One turning vector, and how many steps it has turned:
The counts run from 0 to 169.
[112 160 127 161 110 112 155 144  86 106 144 144 111 104  96 139 172 138
 151 129 141 116 143 126 140  69 157  60 124 178 150 126 123 122  99 110
 141 133 167 145 122 132  92 106 196 151 149  94 113 135 141 109  88 123
 136  97 137 193 139  89 131 121 137 130 119 165 178  95 144 124 155 171
 143]
165
[ 90 155 140 171 117 104 121 141 113 111 128 180 121 127  89  86 130 129
 156 111  64 119 103 124 137  56 131  99 123 156 145 108 139 106 118  84
 110 113 151 125 148 169  78  98 150 107 142  85 106 147 153  93 140 110
 165 105 122 161 103 104 104 122 139 128 144 135 127  71 133 119 160 172
 133]
12
[ 94 173 135 137 115  87 147 152 116 104 138 157 137  84  97 100 153  98
 158 108 109 128 125 123 133  65 155  78 116 171 142 117 121 133 101  89
 119 117 162 125 143 145  86 124 182 130 160  91 110 129 163 105  94 139
 166  88 129 157 141  93 120 129 105 126 128 139 160  91 153 131 169 151
 156]
169
[110 138 138 178 128 106 137 147  97  91 121 162 123 113 102  91 123 139
 167 105  93 117 139 152 121  73 155 101 123 146 155 113 137 129 102 105
 133 151 141 143 176 146  88 108 174 124 165  90  94 150 134 114 122 137
 139 126 114 199 133  91  85 129 143 122 141 147 158  86 122 126 184 167
 150]
5
[119 162 134 146 110 127 136 128 102  84 133 145 104 121  90 129 155 119
 138 120 106 129 121 122 136  80 160  68 148 182 140 119 131 125  95  88
 119 123 140 126 150 150  85 123 174 135 154  66 112 160 157  99 110 115
 155  81 140 156 127 102 131  94 136 125 109 168 161  84 158 133 154 183
 146]
163
[131 145 146 168 110 110 125 116  85  82 124 160 112 132  86  94 143 123
 157 105  96 136 147 127 122  91 130  77 148 178 138 118 143 128  96  88
 132 128 149 143 162 148  77 116 149 123 157  75 119 148 161  93 121 122
 149 107 130 160 146 101 117 112 145 130 116 175 156  83 153 111 165 178
 150]
121
[136 122 133 148 128 129 144 143  79 111 116 152  83 126  90 101 126 142
 133 119 109 108 123 144 128  82 154  75 113 153 146 118 129 101  81 107
 137 127 128 124 142 142  88 117 198 128 155  89 101 179 147 111 126 119
 154 118 113 192 120 118 118 102 153 126 135 133 185  90 120 134 173 179
 132]
73
[116 147 128 152 124  98 137 124  75 109 129 131 118  81  98  91 130 113
 168 117 142  97 156 121 129  66 139  60 106 140 145 137 134 138  98 105
 136 124 163 145 137 131  81 101 178 134 148 115 114 134 158 116  98 132
 161 110 119 188 138  95 114 148 126 149 162 141 187  99 143 112 167 162
 149]
35
[100 134 147 183 134  85 144 145 100 127 110 167 112  99  99  94 124 148
 152 112  77 120 120 124 146  61 128  93 100 130 157 125 129  96 118  92
 113 128 147 137 139 157  86 104 163 130 156  93 104 136 132  98 129 124
 157 140 113 196 119 108  97 148 138 149 155 146 134  85 128 116 165 158
 131]
10
[107 137 157 190 123  94 144 149 114 123 126 158 115  89 109 118 137 141
 163 108 111 132 154 125 139  63 125  84 116 141 155 139 123 109 114 100
 116 120 155 145 124 148  69 116 164 157 157  90 111 112 136  97  84 129
 155 106 131 189 135  92 123 160 144 156 141 156 149  75 149 103 152 150
 131]
51
[119 133 158 145 132 115 145 146 119  91 138 155  84 130 102 131 139 118
 136 103 102 139 120 116 120  78 154  88 122 156 132 128 159 121  94  76
 114 137 158 116 137 156  72 123 186 124 128  63 130 168 130  91 117 115
 137 106 120 183 129 121 117 104 161 145 129 141 142  67 170 136 151 178
 142]
131
[113 136 135 166 125 112 155 143  93 108 134 145 107  96 104 131 134 118
 153 122 140 116 142 135 124  49 144  89 101 160 144 130 142 145 117  88
 124 132 176 144 125 154  74  84 180 126 129 116 119 150 126 114  94 125
 145 103 124 187 141 117 131 140 151 151 158 149 155  72 152 131 148 158
 134]
134
[111 155 136 170 118 112 134 147 115  99 140 148 108 125  94 135 152 138
 149 125 100 127 113 124 150  69 151  93 137 176 138 113 138 114 115  90
 112 118 161 131 142 156 102 110 163 127 135  64 114 149 136 106 116 116
 126  88 135 195 133 101 119  94 145 136 120 182 154  82 152 132 164 185
 149]
90
[112 161 142 139 123  92 145 159  98 134 135 142 118  99  89 104 143 144
 169 124 135 106 138 129 141  78 145  85  95 172 140 132 118 124  82 118
 142 113 152 142 111 129  71 112 204 135 154 106 115 132 136 106  81 130
 154 120  99 186 143 113 129 118 151 138 145 126 180  84 124 122 165 152
 147]
66
[103 174 141 143 116 102 117 128  96 114 128 155 130 107  86  56 123 115
 174 106  87 110 129 121 132  78 133  76 122 145 139 113 134 116  95  96
 131  98 132 140 150 154  77 104 158 108 153  97 104 135 171  98 123 125
 175 108 109 159 118 103 110 127 129 139 145 119 167  97 140 109 176 160
 148]
111
[107 138 155 168 127  94 136 132  89 114 136 155 113 107  99 104 152 144
 153 117 121 134 164 120 124  82 124  61 135 152 142 146 137 108 105 111
 132 135 172 131 127 138  78 116 171 146 159  83 119 130 122  85  96 125
 137 131 126 199 141  85 119 139 147 142 135 149 163  84 155  93 150 163
 145]
124
[133 124 126 175 147 126 147 130 106  96 108 158  89  99  92 110 114 131
 161 128 100  99 124 133 126  48 154 100  85 141 154 126 123 124  98 102
 107 117 127 131 148 146  57 109 177 125 151 109 106 145 147 116 111 128
 175 119 106 168 117 127 112 137 149 136 149 119 147  72 114 115 154 165
 118]
145
[115 160 133 168 107 119 112 128 109 112 127 160 116 108  84  98 148 152
 172 133 102 100 144 129 134  75 139  85 132 177 151 126 117 115  96 126
 128  95 145 123 140 129  68 122 170 132 172 101 109 131 170 109  94 124
 180  93 121 165 127  85 124 124 140 111 123 134 153  86 116  90 155 164
 138]
154
[130 118 123 197 127 133 145 128  90  81 117 160  90 109 107 125 141 128
 166 113 107 123 150 132 118  60 145  86 125 147 155 125 135 129 107 100
 120 144 137 143 164 150  62 103 150 142 153  97 102 139 148 122 102 130
 151  97 127 175 137  91 108 146 152 136 134 153 147  75 139 114 171 172
 125]
46
[ 98 173 131 181 117 103 136 117 100 112 139 146 147 109  98 106 129 133
 161 133 111 120 159 129 141  44 145  92 122 170 155 131 138 124 116 106
 118 106 157 146 126 141  76  71 159 126 150 101 129 132 125  88  95 132
 159 112 130 177 114 102 146 140 138 137 159 157 156  74 139 100 136 168
 136]
19
[126 118 132 164 144 103 121 149  88 100 130 157  80 102 101 106 160 136
 146 121 108 106 122 105 124  70 134  74 114 145 121 132 126 113  98 111
 132 126 162 123 147 132  60 125 188 136 133  93  97 118 154 119 106 120
 160 110 111 186 144  99  95 140 129 140 133 117 174  99 140 102 176 165
 139]
40
[122 140 146 156 118 112 125 127  83 118 141 160  88 135  86  92 134 138
 132 119  92 114 118 114 133  78 102  61 134 140 126 116 133  92 104  87
 129 104 141 135 121 159  82 100 159 124 129  77 106 150 165  91 143 106
 152 104 119 171 120 111 116 106 152 149 141 140 179  96 153 119 169 184
 136]
116
[ 96 144 125 184 126 111 119 132 117 109 140 178 115 125  94 107 148 134
 151 125  63 115 113 126 139  42 136 106 125 172 131 114 133 117 110 100
 111 113 154 117 150 145  66  87 159 112 134  79 110 140 135 106 120 116
 162 110 112 150 108 109 113 122 143 123 144 136 132  68 123 111 148 184
 130]
13
[115 165 116 163 143 121 153 129  88  96 130 158 120 109  94 120 131 121
 160 121 103 113 131 129 140  35 168  92  93 145 156 116 135 138  98 103
 116 131 135 159 154 144  75  71 184 112 132 113 103 146 139 112 112 123
 162 123 113 164 110 133 120 142 142 133 146 132 172  88 127 133 156 176
 128]
103
[106 167 116 159 140 112 149 138 104 112 136 153 130 102  91 117 139 111
 169 125 103 107 112 117 148  32 155  93  89 151 134 113 130 135 110  95
 114 119 149 143 137 150  75  73 177 108 119 109 108 134 149 112 111 115
 166 107 118 152 119 136 126 128 127 144 150 125 173  80 137 133 157 170
 131]
102
[126 140 164 148 120 118 167 153 117 113 130 149  90 124 100 137 131 137
 146 116 106 137 119 123 144  69 147  89 112 150 147 127 134 100  94  78
 111 110 137 142 112 166  75 110 173 138 136  76 120 157 133  88 112 108
 149  94 121 175 124 130 139 102 162 164 134 157 152  70 160 137 155 173
 129]
58
[107 140 149 169 144 106 148 132 101  97 134 181  98 113  99 121 164 120
 154 112 116 136 133 118 117  57 159  79 119 155 152 128 147 120 115 100
 117 141 180 121 144 142  56 117 194 114 143 105 124 149 130  97  97 119
 160 131 114 162 125 106 105 142 146 119 124 122 127  69 143 110 135 159
 139]
129
[119 145 147 166 121 115 158 138  97 100 120 144 117 102 103 119 110 106
 166 112 133 120 154 149 120  49 156  97 103 148 162 128 153 143 107  83
 122 138 153 149 140 153  84 100 179 119 145 112 119 165 132 104  93 125
 149 113 126 198 133 113 121 144 154 151 154 147 145  62 157 140 153 158
 142]
135
[123 142 157 153 137 106 143 135 110 114 116 154  96 110  90 114 136 161
 144 120 103 124 139 114 145  93 142  68 123 149 160 146 116  79  87 114
 114 110 128 121 127 132  74 133 181 158 175  75 109 137 149  84 101 121
 164 118 118 189 124  97 117 121 146 134 116 135 151  92 139  96 151 175
 132]
156
[ 96 174 152 162 126  96 153 134 122  99 119 152 145  96 100 112 114 118
 170 100  98 137 139 125 140  65 171  98 113 153 175 126 148 125 109  87
 100 123 142 148 153 155 106 108 166 130 161  87 113 144 139  87 104 134
 148 110 132 191 121 102 117 131 132 146 133 162 139  83 155 126 153 160
 153]
94
[112 157 173 165 112 101 152 149 120 116 118 172 113 106 101 104 130 123
 169 102 100 139 126 119 136  80 136  92 119 149 165 123 129 120 110  71
 103 112 147 138 142 170  69 125 155 128 161  93 114 141 161  92 113 120
 177  97 120 158 131 107 119 133 146 141 126 151 113  73 157 117 160 145
 138]
53
[108 125 130 168 135  87 129 150 108 115 121 161 111  85  93 109 154 151
 136 125  91 116 126 120 138  74 127  74 130 162 143 132 114  94 105 125
 126 125 154 112 140 126  90 128 192 161 166  78 108 124 133 102 105 132
 145 117 121 200 135  79 103 136 127 129 131 148 164  94 122  99 164 167
 144]
82
[120 156 151 150 115 109 123 140 128  88 126 141 126 102  97  98 114 106
 180 101 114 119 132 145 114  68 167 117 124 178 135 124 148 149  89  91
 123 123 155 137 148 153  70 115 165 111 152  80 115 153 152 114  95 137
 161  85 120 175 142 110 117 112 150 144 147 137 149  64 153 131 170 161
 159]
137
[116 139 150 147 126 111 133 152 113  99 143 149 101 115  96 136 141 113
 134 115 111 130 110 113 127  64 139  90 121 173 118 121 148 130 100  80
 117 123 175 130 122 157  78 108 176 118 119  72 131 159 132  97 106 113
 143  93 124 180 143 119 125 107 150 152 138 151 161  66 167 134 156 177
 147]
132
[128 137 135 188 141 118 142 136  98  97 128 164 102 133  89 126 138 159
 151 118  92 122 132 119 140  61 140  95 119 156 151 123 140 102  96 110
 115 124 139 147 147 144  73  90 163 138 144  81 111 144 106  90 118 115
 140 135 112 192 118 119 116 114 159 134 134 161 151  72 126 107 148 195
 124]
15
[115 157 152 160 104 118 155 154 111 125 138 152 106 130  92 134 131 126
 155 119 113 123 120 126 139  60 129  87 114 169 134 116 134 122 101  66
 120 104 148 149 104 172  77  98 165 123 132  90 120 156 146  90 100 112
 156  86 123 163 132 129 152 103 155 153 140 157 156  68 161 143 153 166
 123]
59
[121 168 122 151 128 104 120 141  98 112 146 136 126 112  86 103 136 136
 176 132 106 100 136 123 138  57 134  93 115 163 116 122 126 124  81 119
 146 107 140 158 133 137  81  79 169 130 134  80 111 118 134 108 104 136
 142 102 114 176 136 114 126 113 144 151 151 139 210 100 135 116 174 176
 148]
107
[116 155 154 131 135  89 157 155  95 141 123 147 119  92  95  99 121 137
 156 121 130 112 141 138 139  79 154  75  92 149 158 135 120 105  83 108
 135 115 141 140 113 134  78 113 210 135 161 106 112 147 135  92 103 134
 165 129 109 193 130 109 132 127 152 144 149 122 173  80 133 120 161 147
 142]
67
